In the data rows, zero lies at 4.5, halfway between 4 and 5.
Some points:
c(5, 2, 6, 5, 2, 4, 3, 2, 4, 4, 9, 6, 6, 3, 4, 1, 6, 3, 6, 4, 1, 5, 4, 7, 5, 5, 6, 3, 5, 4, 6, 4, 3, 7, 6, 4, 4, 5, 4,
  2, 3, 6, 4, 3, 6)
c(1, 5, 6, 1, 6, 4, 3, 6, 5, 6, 5, 4, 6, 3, 6, 2, 2, 4, 5, 4, 3, 2, 4, 7, 5, 8, 2, 5, 5, 5, 7, 6, 5, 2, 2, 4, 4, 4, 3,
  4, 5, 5, 6, 6, 3)
c(4, 4, 3, 5, 5, 6, 8, 3, 3, 4, 2, 6, 4, 4, 6, 4, 2, 6, 7, 4, 3, 3, 5, 0, 5, 7, 6, 3, 4, 3, 6, 4, 4, 4, 7, 2, 3, 5, 5,
  6, 7, 5, 6, 3, 5)
c(6, 6, 4, 7, 6, 4, 6, 5, 4, 5, 6, 5, 5, 4, 2, 4, 4, 5, 7, 5, 6, 4, 1, 4, 6, 3, 5, 3, 6, 9, 4, 8, 5, 4, 3, 2, 6, 4, 6,
  5, 7, 6, 6, 7, 6)
c(6, 6, 4, 2, 5, 4, 6, 4, 5, 7, 3, 6, 6, 5, 5, 5, 4, 2, 7, 6, 2, 4, 2, 3, 5, 4, 5, 4, 6, 5, 4, 3, 7, 3, 6, 8, 8, 5, 5,
  5, 3, 5, 1, 5, 4)
c(3, 4, 4, 7, 4, 7, 4, 5, 3, 5, 5, 4, 4, 2, 4, 5, 4, 2, 6, 1, 5, 9, 7, 4, 7, 5, 3, 5, 4, 6, 5, 6, 4, 2, 5, 7, 5, 0, 5,
  4, 5, 4, 3, 4, 5)
c(4, 2, 4, 5, 5, 4, 5, 4, 7, 6, 0, 3, 5, 2, 4, 3, 9, 3, 4, 6, 3, 6, 6, 7, 6, 5, 5, 3, 4, 4, 1, 2, 3, 5, 2, 5, 5, 4, 4,
  7, 6, 6, 8, 5, 5)
c(4, 5, 6, 2, 2, 4, 8, 0, 6, 3, 5, 1, 5, 5, 4, 8, 6, 3, 5, 2, 6, 6, 4, 5, 5, 4, 3, 4, 1, 6, 7, 4, 6, 4, 3, 3, 3, 6, 5,
  4, 4, 4, 5, 6, 4)
c(6, 4, 6, 8, 7, 3, 4, 3, 6, 2, 4, 8, 5, 4, 4, 4, 7, 4, 4, 1, 4, 2, 5, 5, 4, 4, 3, 4, 3, 5, 3, 4, 6, 3, 7, 7, 4, 4, 4,
  6, 5, 4, 6, 5, 2)
c(2, 7, 4, 3, 4, 5, 6, 5, 4, 2, 6, 7, 5, 4, 5, 7, 5, 7, 4, 5, 4, 5, 3, 5, 4, 5, 6, 3, 3, 1, 4, 4, 6, 7, 3, 7, 3, 1, 3,
  6, 6, 5, 3, 8, 3)
c(2, 3, 1, 4, 6, 4, 5, 5, 3, 4, 6, 6, 5, 4, 3, 7, 4, 6, 4, 2, 7, 3, 5, 6, 5, 3, 5, 6, 5, 5, 5, 3, 2, 5, 4, 5, 8, 7, 4,
  3, 6, 7, 5, 1, 1)
c(7, 2, 7, 6, 6, 5, 5, 6, 4, 2, 5, 5, 7, 5, 7, 6, 1, 3, 5, 7, 8, 4, 8, 5, 5, 6, 5, 2, 4, 4, 6, 3, 5, 6, 2, 5, 4, 4, 7,
  4, 3, 5, 4, 6, 5)
c(4, 2, 6, 4, 4, 3, 5, 5, 6, 3, 4, 4, 4, 3, 5, 7, 6, 6, 4, 3, 4, 2, 3, 3, 6, 6, 6, 6, 8, 4, 5, 5, 2, 2, 4, 3, 3, 2, 7,
  4, 2, 6, 2, 5, 7)
c(8, 2, 7, 3, 4, 4, 6, 6, 8, 5, 7, 5, 1, 4, 6, 5, 4, 4, 4, 6, 5, 6, 5, 3, 4, 4, 4, 5, 5, 4, 2, 7, 6, 4, 4, 5, 6, 5, 4,
  3, 6, 5, 7, 2, 1)
c(5, 4, 1, 3, 6, 4, 6, 5, 4, 2, 3, 4, 5, 6, 3, 5, 3, 3, 4, 5, 1, 5, 4, 7, 3, 5, 3, 5, 5, 8, 4, 6, 7, 7, 4, 3, 4, 1, 5,
  4, 2, 4, 6, 1, 6)
c(4, 6, 4, 5, 2, 2, 2, 3, 4, 4, 6, 4, 5, 5, 6, 4, 4, 2, 2, 3, 4, 4, 4, 3, 4, 6, 5, 6, 6, 4, 5, 5, 6, 5, 1, 8, 4, 7, 7,
  8, 7, 2, 5, 2, 6)
c(6, 6, 4, 4, 5, 4, 7, 8, 6, 6, 5, 4, 9, 3, 7, 3, 6, 6, 5, 1, 6, 6, 4, 4, 1, 5, 5, 3, 4, 6, 3, 3, 2, 6, 6, 3, 5, 5, 5,
  4, 2, 2, 6, 4, 5)
c(0, 5, 5, 6, 5, 5, 2, 7, 6, 3, 5, 6, 4, 8, 4, 6, 7, 2, 4, 7, 4, 4, 3, 1, 5, 4, 4, 4, 2, 4, 5, 5, 4, 5, 5, 4, 6, 5, 4,
  3, 3, 3, 7, 4, 6)
c(5, 2, 3, 4, 4, 6, 3, 3, 2, 6, 5, 2, 7, 9, 7, 3, 6, 4, 2, 5, 4, 3, 5, 2, 4, 3, 6, 2, 4, 6, 2, 7, 4, 3, 4, 3, 4, 4, 5,
  5, 4, 7, 3, 6, 1)
c(4, 6, 4, 7, 3, 4, 4, 6, 3, 5, 4, 4, 1, 3, 7, 6, 3, 2, 4, 3, 6, 6, 3, 7, 2, 4, 6, 3, 7, 5, 5, 3, 6, 4, 6, 5, 2, 7, 2,
  6, 1, 7, 6, 6, 4)
c(6, 6, 3, 4, 5, 6, 3, 7, 5, 5, 4, 5, 7, 4, 3, 4, 9, 4, 5, 6, 5, 5, 4, 4, 5, 2, 5, 6, 4, 4, 7, 3, 8, 2, 4, 5, 1, 5, 3,
  2, 8, 6, 3, 2, 5)
c(6, 5, 4, 7, 1, 6, 7, 4, 3, 3, 3, 4, 3, 3, 7, 4, 5, 6, 3, 7, 5, 3, 1, 6, 5, 5, 2, 5, 3, 4, 4, 6, 2, 3, 3, 6, 6, 6, 2,
  3, 4, 2, 3, 4, 7)
c(6, 6, 5, 2, 2, 7, 4, 4, 3, 6, 3, 9, 2, 8, 5, 3, 7, 6, 4, 4, 7, 6, 7, 4, 2, 8, 4, 6, 6, 7, 5, 3, 4, 5, 3, 4, 6, 4, 6,
  2, 6, 5, 6, 6, 6)
c(5, 9, 3, 4, 5, 6, 2, 2, 8, 5, 4, 5, 4, 2, 5, 4, 3, 6, 2, 5, 4, 3, 6, 3, 7, 3, 7, 6, 4, 5, 3, 3, 4, 6, 3, 4, 3, 4, 5,
  1, 1, 5, 6, 5, 4)
c(3, 5, 7, 6, 6, 5, 6, 5, 3, 5, 4, 4, 3, 4, 3, 3, 5, 5, 2, 1, 4, 3, 7, 4, 6, 4, 4, 1, 8, 3, 4, 6, 8, 6, 4, 2, 6, 7, 3,
  4, 4, 2, 2, 4, 6)
c(2, 6, 4, 4, 2, 0, 6, 5, 7, 3, 4, 7, 5, 6, 5, 2, 3, 5, 6, 5, 4, 5, 8, 5, 3, 1, 1, 5, 5, 6, 2, 4, 3, 3, 4, 3, 3, 6, 4,
  5, 6, 6, 2, 5, 5)
c(3, 4, 3, 6, 4, 7, 4, 4, 7, 4, 5, 3, 5, 6, 5, 6, 4, 7, 6, 5, 4, 4, 8, 8, 2, 5, 8, 5, 4, 4, 3, 8, 6, 3, 7, 7, 5, 7, 5,
  3, 5, 5, 4, 6, 7)
c(5, 4, 6, 3, 2, 8, 3, 8, 5, 2, 4, 3, 5, 3, 1, 4, 4, 6, 2, 5, 2, 5, 5, 3, 4, 5, 4, 5, 3, 7, 6, 4, 3, 5, 6, 5, 5, 6, 6,
  8, 4, 6, 4, 6, 3)
c(5, 6, 5, 8, 4, 7, 3, 5, 6, 7, 7, 2, 3, 7, 7, 7, 5, 6, 6, 4, 3, 2, 4, 6, 5, 6, 2, 4, 5, 6, 4, 0, 5, 7, 5, 4, 4, 3, 4,
  6, 6, 4, 3, 2, 4)
c(6, 4, 5, 4, 4, 1, 0, 4, 4, 4, 3, 4, 6, 5, 3, 7, 3, 7, 4, 4, 4, 8, 3, 5, 8, 6, 5, 2, 5, 4, 4, 2, 4, 2, 6, 3, 4, 6, 3,
  3, 6, 3, 6, 5, 4)
c(5, 3, 2, 3, 7, 7, 4, 3, 6, 3, 6, 4, 4, 7, 4, 1, 5, 7, 5, 6, 9, 6, 3, 5, 7, 4, 3, 5, 6, 2, 5, 4, 5, 4, 5, 4, 4, 5, 4,
  8, 1, 4, 4, 4, 5)
c(4, 3, 3, 3, 2, 5, 3, 5, 4, 5, 5, 4, 5, 3, 1, 6, 3, 2, 7, 6, 7, 2, 4, 3, 3, 8, 4, 6, 4, 4, 0, 4, 5, 6, 5, 3, 3, 4, 3,
  4, 5, 2, 3, 5, 4)
c(4, 6, 6, 5, 7, 5, 7, 4, 5, 6, 6, 3, 5, 7, 0, 5, 4, 4, 3, 7, 5, 5, 6, 4, 3, 6, 5, 4, 7, 4, 6, 6, 0, 5, 6, 7, 3, 3, 3,
  4, 4, 5, 5, 3, 3)
c(6, 3, 5, 6, 5, 6, 5, 4, 3, 4, 5, 4, 4, 6, 2, 4, 3, 4, 4, 3, 2, 5, 3, 5, 1, 1, 4, 6, 5, 1, 5, 2, 4, 1, 3, 3, 7, 4, 6,
  4, 4, 3, 6, 7, 4)
c(2, 4, 7, 6, 8, 4, 3, 2, 3, 5, 3, 4, 4, 2, 4, 4, 5, 8, 6, 7, 4, 8, 2, 3, 2, 5, 5, 6, 2, 5, 3, 4, 6, 4, 3, 4, 3, 5, 6,
  4, 4, 6, 2, 3, 4)
c(4, 4, 5, 5, 2, 4, 2, 2, 3, 7, 2, 4, 8, 2, 5, 7, 5, 6, 6, 5, 6, 3, 6, 4, 4, 1, 2, 6, 6, 2, 7, 7, 6, 6, 6, 4, 5, 2, 4,
  6, 3, 5, 8, 4, 4)
c(5, 5, 2, 7, 3, 0, 6, 6, 4, 6, 5, 2, 3, 6, 4, 2, 6, 5, 4, 5, 5, 5, 6, 4, 6, 8, 5, 7, 2, 3, 6, 5, 6, 5, 6, 4, 7, 3, 6,
  4, 3, 6, 5, 6, 4)
c(6, 9, 7, 3, 5, 4, 3, 5, 2, 2, 3, 3, 4, 5, 6, 4, 5, 3, 6, 6, 5, 4, 6, 7, 6, 4, 8, 7, 4, 4, 4, 4, 3, 4, 5, 3, 7, 4, 3,
  7, 5, 3, 3, 2, 5)
c(4, 4, 7, 4, 4, 5, 5, 7, 2, 8, 3, 5, 2, 7, 4, 5, 3, 5, 4, 3, 5, 3, 2, 6, 8, 1, 5, 6, 3, 5, 3, 5, 5, 7, 6, 6, 1, 6, 7,
  4, 5, 3, 5, 4, 5)
c(6, 3, 3, 4, 9, 4, 3, 4, 6, 4, 4, 4, 3, 4, 8, 4, 5, 2, 4, 5, 4, 6, 4, 4, 4, 4, 3, 6, 6, 3, 7, 6, 2, 8, 6, 4, 5, 5, 5,
  3, 8, 3, 2, 9, 4)
c(5, 2, 3, 2, 6, 3, 3, 4, 5, 7, 6, 6, 2, 3, 3, 4, 4, 5, 4, 4, 5, 3, 6, 4, 3, 2, 7, 1, 1, 6, 7, 4, 3, 3, 3, 5, 6, 2, 3,
  7, 4, 2, 3, 4, 7)
These points spread out most along one direction. Take the direction at right angles to it along which they spread out most. Go by this last direction. How far along it is each point below, from 0 to 99? The average is 50, and the first point in the table lies past the average. One standard deviation of the points above along it is 16.
c(4, 5, 6, 2, 2, 4, 8, 0, 6, 3, 5, 1, 5, 5, 4, 8, 6, 3, 5, 2, 6, 6, 4, 5, 5, 4, 3, 4, 1, 6, 7, 4, 6, 4, 3, 3, 3, 6, 5,
  4, 4, 4, 5, 6, 4) 61
c(5, 2, 3, 2, 6, 3, 3, 4, 5, 7, 6, 6, 2, 3, 3, 4, 4, 5, 4, 4, 5, 3, 6, 4, 3, 2, 7, 1, 1, 6, 7, 4, 3, 3, 3, 5, 6, 2, 3,
  7, 4, 2, 3, 4, 7) 64
c(6, 6, 4, 2, 5, 4, 6, 4, 5, 7, 3, 6, 6, 5, 5, 5, 4, 2, 7, 6, 2, 4, 2, 3, 5, 4, 5, 4, 6, 5, 4, 3, 7, 3, 6, 8, 8, 5, 5,
  5, 3, 5, 1, 5, 4) 51
c(6, 6, 4, 7, 6, 4, 6, 5, 4, 5, 6, 5, 5, 4, 2, 4, 4, 5, 7, 5, 6, 4, 1, 4, 6, 3, 5, 3, 6, 9, 4, 8, 5, 4, 3, 2, 6, 4, 6,
  5, 7, 6, 6, 7, 6) 48
c(5, 4, 1, 3, 6, 4, 6, 5, 4, 2, 3, 4, 5, 6, 3, 5, 3, 3, 4, 5, 1, 5, 4, 7, 3, 5, 3, 5, 5, 8, 4, 6, 7, 7, 4, 3, 4, 1, 5,
  4, 2, 4, 6, 1, 6) 46
c(6, 4, 5, 4, 4, 1, 0, 4, 4, 4, 3, 4, 6, 5, 3, 7, 3, 7, 4, 4, 4, 8, 3, 5, 8, 6, 5, 2, 5, 4, 4, 2, 4, 2, 6, 3, 4, 6, 3,
  3, 6, 3, 6, 5, 4) 78
c(4, 4, 7, 4, 4, 5, 5, 7, 2, 8, 3, 5, 2, 7, 4, 5, 3, 5, 4, 3, 5, 3, 2, 6, 8, 1, 5, 6, 3, 5, 3, 5, 5, 7, 6, 6, 1, 6, 7,
  4, 5, 3, 5, 4, 5) 30
c(5, 6, 5, 8, 4, 7, 3, 5, 6, 7, 7, 2, 3, 7, 7, 7, 5, 6, 6, 4, 3, 2, 4, 6, 5, 6, 2, 4, 5, 6, 4, 0, 5, 7, 5, 4, 4, 3, 4,
  6, 6, 4, 3, 2, 4) 25
c(4, 3, 3, 3, 2, 5, 3, 5, 4, 5, 5, 4, 5, 3, 1, 6, 3, 2, 7, 6, 7, 2, 4, 3, 3, 8, 4, 6, 4, 4, 0, 4, 5, 6, 5, 3, 3, 4, 3,
  4, 5, 2, 3, 5, 4) 46
c(5, 2, 3, 4, 4, 6, 3, 3, 2, 6, 5, 2, 7, 9, 7, 3, 6, 4, 2, 5, 4, 3, 5, 2, 4, 3, 6, 2, 4, 6, 2, 7, 4, 3, 4, 3, 4, 4, 5,
  5, 4, 7, 3, 6, 1) 49
c(4, 2, 6, 4, 4, 3, 5, 5, 6, 3, 4, 4, 4, 3, 5, 7, 6, 6, 4, 3, 4, 2, 3, 3, 6, 6, 6, 6, 8, 4, 5, 5, 2, 2, 4, 3, 3, 2, 7,
  4, 2, 6, 2, 5, 7) 56
c(5, 9, 3, 4, 5, 6, 2, 2, 8, 5, 4, 5, 4, 2, 5, 4, 3, 6, 2, 5, 4, 3, 6, 3, 7, 3, 7, 6, 4, 5, 3, 3, 4, 6, 3, 4, 3, 4, 5,
  1, 1, 5, 6, 5, 4) 61
c(2, 4, 7, 6, 8, 4, 3, 2, 3, 5, 3, 4, 4, 2, 4, 4, 5, 8, 6, 7, 4, 8, 2, 3, 2, 5, 5, 6, 2, 5, 3, 4, 6, 4, 3, 4, 3, 5, 6,
  4, 4, 6, 2, 3, 4) 84
c(3, 5, 7, 6, 6, 5, 6, 5, 3, 5, 4, 4, 3, 4, 3, 3, 5, 5, 2, 1, 4, 3, 7, 4, 6, 4, 4, 1, 8, 3, 4, 6, 8, 6, 4, 2, 6, 7, 3,
  4, 4, 2, 2, 4, 6) 27
c(1, 5, 6, 1, 6, 4, 3, 6, 5, 6, 5, 4, 6, 3, 6, 2, 2, 4, 5, 4, 3, 2, 4, 7, 5, 8, 2, 5, 5, 5, 7, 6, 5, 2, 2, 4, 4, 4, 3,
  4, 5, 5, 6, 6, 3) 58
c(4, 6, 6, 5, 7, 5, 7, 4, 5, 6, 6, 3, 5, 7, 0, 5, 4, 4, 3, 7, 5, 5, 6, 4, 3, 6, 5, 4, 7, 4, 6, 6, 0, 5, 6, 7, 3, 3, 3,
  4, 4, 5, 5, 3, 3) 42
